(in the rows, 128 means zero)
Each path below is one point turned by a fixed rotation once a step. After each direction that follows a path, write how fast that rotation turns it, in degrees each step (0 if it stays still).
Each turn is a multiple of 5 degrees from 10 to 175, or 0.
Each row of a path follows its step; steps can be skipped.
path 1
step 2: [121 125 116 122 136 135 132 129 126 123 136 133 118 121 127 120 125 128
 132 140 119 121 122 135 117 132 132 117 137 135 108 123 129 124 139 139
 118 131 133 144 118 135 142 118 123 142 120 145 139 132 118 128 128]
step 7: [124 137 139 109 137 130 129 112 132 122 132 126 122 121 127 130 129 128
 129 141 148 126 134 132 115 127 109 118 137 140 117 134 132 135 135 138
 121 128 123 128 129 128 132 136 126 129 123 139 142 122 125 144 129]
step 9: [112 129 124 128 143 131 118 138 115 126 132 137 133 121 123 139 139 140
 130 134 126 126 122 140 128 132 119 124 125 123 114 121 140 143 130 126
 123 147 122 129 114 125 120 113 128 122 113 130 127 126 132 131 117]
step 10: [124 129 139 120 139 121 133 121 131 138 120 150 119 118 130 128 129 128
 128 121 133 139 126 137 127 133 120 124 123 133 116 133 132 135 133 118
 119 147 120 124 136 127 138 136 140 118 133 121 138 123 114 130 110]
step 12: [126 121 131 121 139 116 120 127 138 122 132 119 119 137 118 148 130 148
 118 129 127 128 123 133 119 126 115 125 144 139 128 129 139 132 134 124
 121 146 141 141 122 138 133 128 125 123 118 134 129 123 130 128 128]
step 13: [140 127 131 120 127 144 136 121 130 120 123 122 128 126 136 133 145 131
 129 127 119 129 122 143 129 136 118 114 137 140 121 132 124 135 135 133
 122 130 126 131 135 126 147 140 128 116 122 129 124 110 116 135 116]
step 15: [113 120 133 122 137 137 123 134 136 129 119 137 121 119 128 135 146 131
 117 128 111 138 129 123 117 119 123 136 131 124 123 126 121 130 125 122
 129 151 125 143 127 140 131 120 137 136 122 132 136 122 119 125 119]
step 16: [120 133 129 131 128 133 131 140 139 126 114 125 119 134 123 122 147 130
 138 119 131 132 114 143 122 141 121 128 126 127 136 128 125 131 121 134
 122 147 119 114 129 127 133 128 135 128 125 111 132 116 129 136 111]
step 18: [131 121 128 123 136 134 125 132 143 131 124 120 121 123 134 142 138 124
 124 127 115 126 128 130 118 124 121 131 140 129 132 131 123 129 152 133
 120 126 129 130 127 158 136 122 126 126 130 125 122 126 127 151 125]
[128 130 127 130 128 130 129 127 129 127 127 128 133 127 129 126 132 128
 129 128 123 129 130 127 130 128 127 132 128 128 129 128 123 127 131 125
 126 126 127 128 126 130 132 131 132 124 132 123 124 125 128 130 129] : 145
[130 129 128 131 133 126 128 128 128 132 131 130 127 129 127 130 125 131
 126 131 129 126 125 128 132 128 131 125 129 127 124 129 129 125 132 124
 126 126 126 126 129 129 128 128 132 124 126 128 127 131 128 128 126] : 35
[128 125 127 130 132 129 129 125 130 131 125 129 129 127 130 126 125 121
 128 131 126 128 126 126 131 128 127 126 134 133 128 128 126 131 126 128
 129 131 129 127 131 132 128 128 126 128 131 128 129 127 130 126 126] : 140
[126 127 126 128 130 128 125 130 127 126 127 125 131 128 128 128 126 130
 126 129 125 129 124 127 128 126 131 127 129 124 129 124 129 124 130 124
 127 131 131 129 125 131 130 126 124 133 130 129 129 126 129 131 126] : 110
